Here is a table of points, one per row:
np.array([-10, -18, 35, -19, 2, 70, -18, 10, -31, 44, -44, -25, 42, -12,
          -14, -7, -9, -68, -14, -31, 16, 57, -39, 3, 47, 24, -3, -23,
          2, 37, 28, -21])
np.array([18, -1, -26, 23, -27, -49, 14, 28, -18, 7, -18, 57, 69, 4,
          -30, -34, 27, -7, -11, 14, -9, 8, -57, 15, -20, -7, 13, -22,
          5, 48, 14, 30])
np.array([27, 58, 4, 32, 15, -21, -53, 29, 21, 4, -52, -9, -6, 11,
          25, -55, 16, 13, 15, 6, 15, -21, 14, 12, 19, 22, -22, -6,
          27, 19, -28, -86])
np.array([-2, -2, -7, -6, -14, -14, 4, -9, -11, 24, 6, -4, -24, 1,
          2, -1, -17, 2, 13, -23, -8, 13, 17, -4, -1, 0, -7, 14,
          18, 14, 12, -17])
np.array([-11, 15, 2, -25, 52, 9, 45, 21, 30, 29, -30, 33, -5, 51,
          -4, 19, -15, -8, -48, -21, -7, -20, -10, 3, -22, 0, -18, 0,
          1, -53, 22, -32])
np.array([-37, 25, -63, 1, -38, 6, -23, -19, -5, 56, 36, -16, -8, 37,
          -13, -19, 10, -7, -35, 5, 15, -8, 1, -12, 30, 18, 32, 54,
          -46, 38, -18, 6])
np.array([-44, -4, -11, 35, 8, 51, 22, 23, 19, 3, 17, -25, 15, -40,
          1, -22, 30, -5, 32, 23, -24, 2, -34, -44, -14, 33, 13, -4,
          22, -52, -17, -22])
np.array([-7, 34, -2, -2, 27, -18, 24, -10, -1, -11, 6, 10, -10, 12,
          -3, 15, 6, -8, -11, -9, -27, 3, 6, 13, -6, -7, -20, -4,
          -7, -17, 40, -13])
np.array([-5, 0, -8, 9, -11, -25, 8, 8, -14, 5, -16, 37, 26, 5,
          -23, -10, 21, 8, -9, -7, -35, 6, -35, 10, -1, -19, 8, 4,
          17, 20, 13, 21])
np.array([-3, 44, -22, -49, -37, 35, 14, 7, 38, 27, -15, -22, 44, -22,
          11, 17, -37, -22, 47, -2, 4, -83, 29, 36, -31, -27, -26, -14,
          33, 43, 9, 8])
np.array([37, -24, 12, -17, 2, -35, -24, 16, 31, 31, 7, 61, 2, -48,
          5, 39, 20, 20, -1, -20, 10, -9, 3, -68, -10, 68, -16, -7,
          -29, 16, -13, -1])
np.array([-10, -30, 15, 7, -9, -12, -10, -2, -10, 20, -4, -13, -23, 20,
          -16, -6, -20, 12, 9, -25, -10, 3, 28, -9, -7, -14, 14, 4,
          42, -3, 0, 10])
np.array([3, -52, -38, -3, 21, -24, -15, 2, 87, -63, -10, 4, 47, -49,
          -12, 9, -10, -46, -10, 13, 29, 55, 24, 30, 13, -12, -12, 6,
          5, -4, -25, 11])
np.array([-36, -49, -9, -1, 68, -23, 20, -3, -58, 1, 22, -1, 10, 6,
          22, 45, 1, -30, 5, -1, 11, -32, -26, 12, 12, 65, -42, 23,
          15, 24, -92, -1])
np.array([9, 4, -25, -29, -21, -15, 66, -8, -7, 10, -11, 4, -26, 14,
          19, 2, -41, 9, -11, 23, 40, 57, 12, -4, -10, -9, 6, -1,
          -16, 22, -24, -47])
np.array([-3, -3, -8, 24, 4, 40, 21, -8, -8, -26, -6, 5, -4, -42,
          7, -20, 8, -9, 34, 19, -17, -5, -12, -28, -7, 11, 19, 31,
          -2, -30, 8, 1])
np.array([-1, 0, 2, 12, 11, -4, -4, 7, -5, -3, 4, -11, -23, -6,
          11, -24, -20, 14, 9, -24, -7, 5, 5, -2, 10, -1, -18, 2,
          1, 20, 9, 16])
np.array([2, 12, -5, 2, 6, -15, -3, -7, 0, 22, -14, 7, -26, -6,
          25, -14, -10, 7, 6, -2, -16, 18, 26, -7, -11, 11, 1, -2,
          5, 15, 1, -28])
np.array([8, -20, 11, 7, 13, -2, 14, -11, 5, 6, 23, -4, 1, 20,
          96, -48, -19, -7, -44, -1, 25, -17, -22, -26, -12, 0, -13, -39,
          13, 23, 5, 63])
np.array([-11, 47, 13, -24, 17, -31, -18, 25, -10, -26, -39, -12, -11, -16,
          -25, 23, 22, -21, -30, 52, 11, -21, 7, 7, -20, 28, 7, 48,
          -7, -24, 38, 32])
np.array([20, 33, -5, -13, 41, 5, -11, -15, 31, 36, 24, -23, 32, -3,
          -4, -35, 0, -15, 22, -6, 49, -13, -33, -37, -18, -45, 9, 43,
          -42, -52, 5, 37])
np.array([-15, 34, 21, 51, -1, -18, 24, -21, 44, 23, 14, 17, -64, -6,
          -44, 6, 42, -66, -22, 24, 17, -7, -8, 17, -7, -15, -21, -37,
          16, 22, -8, -6])
np.array([-17, -10, 16, -16, -21, -28, 12, -4, 12, -28, -19, -12, -13, 7,
          6, 0, 47, 16, 18, 14, -24, 1, -17, 4, 20, 2, 6, 6,
          -3, -14, 29, 14])
np.array([-11, 51, 20, -16, -56, -17, -47, 12, 1, -20, 46, 24, 27, 13,
          19, 30, -61, -15, 15, 53, 4, 27, -34, -45, 20, -13, 3, -15,
          58, -40, -18, -19])
np.array([-12, 3, 4, 1, -2, 12, -3, 0, 2, -1, -5, 1, -6, 6,
          -6, 5, -15, 25, -16, -21, -26, 10, 5, 20, -5, -27, -11, 19,
          6, 1, 2, 7])
np.array([5, 17, -13, 4, 17, -6, 17, 7, -7, 2, -5, -6, -24, -22,
          11, 14, -10, 17, -1, -20, -16, 7, -3, -5, 7, 13, -16, -8,
          -6, -2, 27, 5])
np.array([34, -23, 40, 10, -25, 43, 27, -16, -49, -46, -19, 64, -18, 3,
          3, -17, -29, -46, 13, 56, 29, -34, 6, -5, 6, -19, 0, 49,
          -11, -8, -18, 1])
np.array([-39, -11, 45, -22, 26, 8, 0, -10, 1, 11, 38, -31, 40, -37,
          -33, -64, 3, 53, -42, 84, 13, -6, 31, 3, -2, 43, 0, -16,
          -4, -15, 8, -17])
np.array([-3, -2, -17, 6, 1, 11, 7, 9, -12, -21, 6, -5, -8, 27,
          -22, -6, -24, 18, 15, -17, 11, -2, 20, -13, 20, 4, -18, -11,
          -8, 17, 24, 11])
np.array([0, -33, -27, -6, 37, 6, -36, -12, -5, -25, 36, 2, 10, 41,
          15, 22, 40, -16, 3, 31, 37, -15, -13, 1, -22, -56, 23, -6,
          -7, 21, 36, -74])
np.array([-66, -20, 16, 4, 4, -53, 41, 15, 10, 20, -32, 17, 38, -12,
          8, 14, -7, 33, 52, -9, 0, -16, -14, 11, 17, -40, 25, -21,
          -59, -35, -15, -11])
np.array([21, -29, 48, 38, -48, 12, -25, 10, -17, 25, 10, -19, 32, -13,
          16, 39, -2, 67, -37, -5, 22, 13, -34, 37, -35, -28, -52, 4,
          -37, -25, 9, -9])
np.array([28, 8, -19, 0, 13, 25, 12, -9, -13, -15, 26, -5, -1, -5,
          -38, 3, 0, 34, 18, -4, -21, 1, -1, -10, 20, -13, -23, -8,
          -3, 8, 17, 10])
np.array([7, -50, 12, -50, -54, -25, 14, -4, 48, -26, -21, -27, -22, 46,
          27, -11, 89, 4, 30, 37, 2, -3, -31, 11, 22, 10, -12, 15,
          5, -10, 3, 1])
np.array([-11, 3, -13, 8, -1, 29, -4, 3, -2, -30, 0, 12, -2, 20,
          -10, -3, 3, 12, 3, -19, -7, 1, 16, 8, 10, -14, -22, 9,
          -7, -3, 2, 16])
np.array([-8, 4, -2, 8, 20, -15, 14, -22, 4, -4, -2, 7, -29, -10,
          28, 5, -19, -4, -11, -2, -8, 16, 9, -9, -6, 7, 2, -18,
          -2, 11, 31, 5])
np.array([-1, 17, -12, -25, 2, 9, -58, 3, -25, -2, 17, 32, -42, 32,
          4, -12, -31, 0, 50, 15, 4, 24, -36, 68, -15, 62, 23, -52,
          -9, -44, -32, 26])
np.array([-2, 11, -14, -23, -12, -14, 24, -22, -5, 14, -4, 5, -22, 13,
          25, -3, -31, 7, -19, -3, 18, 46, 11, -9, 0, -15, 9, 23,
          -3, 19, -19, -25])
np.array([42, -51, 17, 24, -33, -37, 17, 42, -11, 7, 6, -56, -1, 28,
          -33, -31, -30, -15, 35, -39, 39, 24, 26, -19, -52, 16, 0, 17,
          33, -13, 9, -16])
np.array([8, 41, 78, -36, -3, 20, 21, -3, 18, -52, 41, -11, -20, -11,
          -39, 6, 27, 9, -1, -60, 18, -16, -28, 2, -41, 12, 48, -8,
          -21, 67, -49, -14])
np.array([4, -12, -12, -6, -9, 26, -16, 9, 13, 8, -2, 37, -20, -2,
          -4, 9, 0, 24, -5, -17, -15, 2, 4, -13, 0, 11, -6, -3,
          8, -5, -9, 14])
np.array([-26, 49, 14, -14, -37, -21, -4, -10, -38, 12, 31, -6, 50, 4,
          14, -7, 37, -37, 7, -31, -30, 47, 77, 6, -28, 23, -24, 1,
          -28, -22, -6, 2])
np.array([-21, -10, 14, 17, 0, 17, 2, -8, -6, -27, -12, 9, -18, -11,
          -10, -11, 2, 5, 15, 13, -19, -9, 4, -3, 4, -9, 3, 25,
          13, -12, 8, 17])
np.array([-3, -10, -15, -3, -1, 50, -5, 8, 10, -13, -12, 18, -4, 26,
          -14, -4, -10, 25, -13, -19, -3, -4, 20, 2, 8, -9, -3, -6,
          3, -2, -9, 10])
np.array([-11, -24, -2, 4, 7, 15, -18, -9, -1, 2, -16, 15, -8, 6,
          -7, 11, -3, 19, -3, -16, 1, -7, 34, -13, 8, -2, 3, -10,
          13, 3, -14, 27])
These points spread out most along one direction. How many in every 100 of the points above lie lower along it than each point below? Answers are rounded to whole numbers. More than half of the points above lie lower than the first one.
np.array([103, 5, -12, -25, 43, -7, 13, -28, -16, 30, 23, -35, 33, -22,
          -37, -5, 24, -2, 6, 44, -24, 9, -5, 0, -8, -41, 18, -1,
          7, -24, -41, 7]) 24
np.array([42, -11, 2, -17, -9, -9, 4, 92, -24, 12, 30, -30, -28, -17,
          31, -6, 2, -52, -31, 4, -26, -49, 35, 23, 45, -41, 24, -25,
          -39, -8, -15, -10]) 53
np.array([-21, -24, -4, 1, 22, 1, -22, -17, -12, 11, -3, -2, -8, -24,
          5, 17, 14, 0, 4, 18, -15, 4, -26, 19, -15, -36, 26, 2,
          7, 29, 45, -23]) 29
np.array([-4, -17, -6, -5, 6, 12, -8, 3, 0, -4, 6, 10, -6, 10,
          30, -10, -3, 13, -12, -20, -11, -8, 5, -18, 10, 4, -11, -9,
          9, 19, 4, 30]) 64
np.array([-11, 1, 12, 26, 23, 8, -16, -15, 6, -9, -15, 3, -4, 6,
          -27, 0, 3, -19, -3, -10, -1, 15, 6, -4, 35, -30, -4, -18,
          11, 12, 3, 12]) 42
np.array([12, -3, -13, 2, 13, 40, -4, -10, -6, -13, -10, 11, 6, 10,
          -14, 3, 3, 25, 2, -12, -17, 9, 25, -7, -1, -24, 5, -8,
          -5, -3, -9, 15]) 53
np.array([-1, -2, 5, 10, 2, -1, -26, 10, 3, -1, 3, 1, -24, -17,
          19, -9, -8, 6, 1, -31, -28, -8, 16, 12, 14, -20, -2, 15,
          10, 5, -12, 4]) 73
np.array([45, -21, -14, 24, -30, -25, 7, -55, 7, -4, 4, 6, 42, -28,
          -17, 4, -30, 4, -28, -47, 19, -46, 0, 37, 34, 73, 35, 21,
          15, -57, 28, -29]) 36
np.array([-31, 36, -19, 12, -23, 11, 19, -2, -44, -19, -26, -36, 10, -36,
          20, 34, 53, 32, -19, -29, 61, -12, -21, 13, 9, -3, 31, -33,
          23, -38, -14, 27]) 29
np.array([19, 2, 5, 43, -9, 11, -17, -15, 45, -14, -21, -80, 31, 60,
          -2, 65, -43, -18, -4, 35, -52, -16, -9, -3, -21, 52, 17, -1,
          -37, 18, -27, 30]) 36
np.array([11, 12, -5, 7, -18, -14, -16, -11, -7, 13, 7, 17, -25, -18,
          5, 12, -13, 17, 9, 2, -14, 6, 12, -22, 26, 8, -6, -11,
          4, 14, 0, 3]) 76
np.array([-11, 3, -15, -3, 21, -2, -22, -3, -9, -14, -2, -1, -22, -3,
          -8, 25, 22, -8, 1, 19, -1, -1, 12, 5, -20, -18, 7, 10,
          -8, 11, 46, -5]) 29
